One vector is turned by the same rotation once a step. Each row is the vector after some number of steps, and that number follows the row.
The counts run from 0 to 312.
 19  -7 -15   0   9   3 -16 -11 -10  13 -12   1  -5 -13   2   8  -4  15   2  -3  -2   0  16   6   5  -5  10   1 -10  -6   1  -3 => 56
-17  -2   0 -21  11   4  16  14   4   1  -7  16   4  -7  -7  -3   6   3  -6   4  -4  17  -1  -5  -2  -6  19   8  -2   1   5  11 => 1
 -9   2   3 -15   5  -9  26   9   0   0   3 -12  -9   3   4  10   6  -4 -10   4  -2  -5 -11 -11   5 -16 -12 -13  -1   8   2  12 => 159
  4  13  -2   8 -28   3  -7  -4   9   0  -2  -7   6  18  -1   8 -10  -2  -1  19  -1  -7  -4   5 -16   4  -5 -10  -5   2  16  -2 => 203
 16   6  13  18  15  11  -4   0   3  -6   1  -7  20  12  -1 -11   1   4  -9  21  10   9   0  10 -13   3  -8  -3  -4   6  -1  -2 => 229
  4  -9  -3   7  12 -14   4  -1   3  -1  -1  -2   6   4  -7 -16   6 -19  12  -8  -8  -4 -11  10 -20  -9   3   7  18 -15 -12  -9 => 131
 14   7  -1  -5   7   5  -4 -10   2 -16 -16 -12  -8  -1 -15   3  15  -8  -8  -9   9  19   0  -1   1  14   4   5 -11   4 -16  -9 => 211
 -9 -11  -5 -17  17 -11  -3  -7   0   0  -8  -4   9 -10 -17   4   9   0  16 -20   6   3   5   9   9   4   8 -11  -9 -12   2  -4 => 306
 11   1  14  11 -19   4  -2 -22   4  -8  -2 -10  10  10   0   7   3  -5  -5  -2   5 -12   1   8 -16  13  -9   9  11  -3  -7  -3 => 88
 -3  -4 -11 -10  13 -15  -6 -20 -15   2   4   3 -11   0 -10   7   8 -14   8 -17  15  -9  -6   0   7   6  -9   6 -12   3   0  -5 => 31
  3 -17  -9   0  24  -9  -1 -14  -3  -2  -2  -6   9  -1   3  17  -3   9   0   3   2  -7  10   0   3 -21  -7  -6 -17  -4   5  -5 => 171
 15   8  -9  11 -13   4  -5  14   6 -11  -5 -14 -12 -14  -5  -2   1 -11  -4   0  -9  18   6  -5  12   9   0 -10   4   2 -16  -4 => 79
 -3  -1  -4  14 -19  17 -12   9   0 -15   9   2  -9   0   6   2  -5   1  -3  16   5   8  11  -1  10  -4  -8   0  -8  18   0  10 => 218
 15  13  -5   2 -16  14  -5  -6   7   0  -7  -3 -17  15   1  -3   6 -17   4 -10  11  -3  -2   9  -5  16   8  -4   4   2  21  -1 => 205
 11  -4   4  10   7   9 -14  -3  19 -18  -4  -8   1   0  -2   9   4   8 -14   8   6  17  10  -4  -2  -9  -7   5 -17   8  -9  -5 => 213
-12  -3   0 -10   7  -2   3  10   8   4   4   7  19   7  -9   0 -10  -3  11  -5   9   0   0   2  13   6   0 -21 -13  -1  32   2 => 302
  8  -7  -2   4  10 -24   3  -7   2  -2  14  -6  15  -2  -1   0   4 -26   2 -12  -7 -15  -7  -5  11   9  -8  -2   3 -14   3  -1 => 284
-20   0   9 -20  -5  -7  24   4  -2   2   4  -9  -1  -2  -4   8  12  -6  -3   7  -5  -3  -3  -7   2  -8  -7 -20  -1   1   1   7 => 296
-12  -8 -17   5   2 -14  -6  14   7 -11   3  13  11   8  -8  -2 -14  -9  22   0   5  -1 -10   6  -2  -7  -2   3  -8   2  19   4 => 12
  6   1   6 -21   4  -9   9  -4  11  12  -4 -14  -5  -9   8   4   8  -1  -1  -4  -3 -15  -7  -9  -9 -21 -13   7   9  -8 -10  14 => 157
 23   2   1   0   0  16 -17 -18  12  -3 -16   3   2   8  -1   7   3   3  -5  -7  15   4   6   5  -8   9  10  15 -10  -5  10  -1 => 209
-11   4   5 -19 -16  -1  -2 -11  -2  21  -8  -3   8   3  -6  15  -5  22  -1   7   1 -12   4  -2 -10  -2  -2 -10  -5  -6  13   0 => 182
  2 -11  -6   8   6 -14   0 -14  -7   3   5   6  15   8  -2  -7   0 -11   4   4 -10  -5 -10  11 -23  -6   7  17  12 -16  -9  -9 => 130
 -3  -9  -9   5  -4   5   1  -5  -2   0 -14  -9 -10  -8  -1  16  -7  28  -7  12  -3   4  16  -1  -5 -26  -4  -7  -1   2  -7  -6 => 60
  0  -2  -6 -17  15  -9  14  -4  -5  -4 -10  -2   7  -3   4  13  -2  11  -2  15  -6  -3  -7   2  -3 -21  -3  13  -4   4  -4  20 => 155
 -3   1   1 -14  -1  -9 -15 -10   1  11   8  11   9   6  -8  13 -10   5   6  -8  12 -15  -4  -9   7  -2 -13  13 -20   5  19   7 => 29
 13  -7  12  -1  -1  18 -15  -4   8  -2  -1   5   9 -14   5   1   7  12 -11  -1   4   9  19  -6   5   4   5  20   0   2  -7  13 => 98
  7   1  -1 -17   5 -15   1   1  17   6  -5 -11  -9  -4   3  -8  13 -12   1   1  -4  -3 -10  -8 -17 -19  -9   6   1  -9 -13   6 => 20
 -4  -6  12  -1  21   8  17   5   0   1   1  -1  -2  -6  -4 -17  24  -7 -13  -3   2  15   2  -3 -10  -4  11   0  12  -2 -14  -6 => 116
 -9  -6 -10  -7 -12   4   0   3   6 -11 -20  -8 -16 -12  -9  14   2  14   7  -5   4  16  14  -1   3 -14   3  -6  -4   5  -7  -5 => 196
 -6  -9  -1  -8  10  -2  -4  -4   1  11   6  13  17   5   2   7  -6   7   4  -1   8  -5   7   3   7   3   8  -7 -17  -5  34   2 => 303
 16   4  -3  -4   6  -4  -1  12  10  11  -2   5  12  -4   5 -13  -6  -6  -2  13 -13   0 -10  -3 -17 -13   6  13   7 -12   0  11 => 135
-19 -14  11  17  -3  12  -4   1 -14  -4  15   9   3  -3  -8   4  -1  15  -7   3   9   5  12 -10  -1  -7 -11   6   5  17  -9  -4 => 239
 -6   3   6 -18  -3  -4  -3   6  12  13   4  14  10  -4  -5   3  -5   9  -4  -2  -3  -6  -4 -20 -10 -12   0  25   3  -4   1  14 => 140
 30   6  11  13   6  15 -10  -4  15  -5  -1  -6  15   5   9 -11   2  -8 -10   4   4   1   5   8  -2  11   2   5   3  -9   8   5 => 93
 -4   3   8  -8   0   1   5 -12  -7  20   2 -10 -21   7  -6   2  10  -1  -2 -16  13 -15   1  -6   1   0 -16 -18   2   1  10  -7 => 47
 26   0 -11  13  -9   5 -10  -1   5  -4   2 -11 -17 -14   5   3   5 -14 -12  -1 -11   8  14  -9   8   1   8   0  -1  -5 -14  -7 => 78
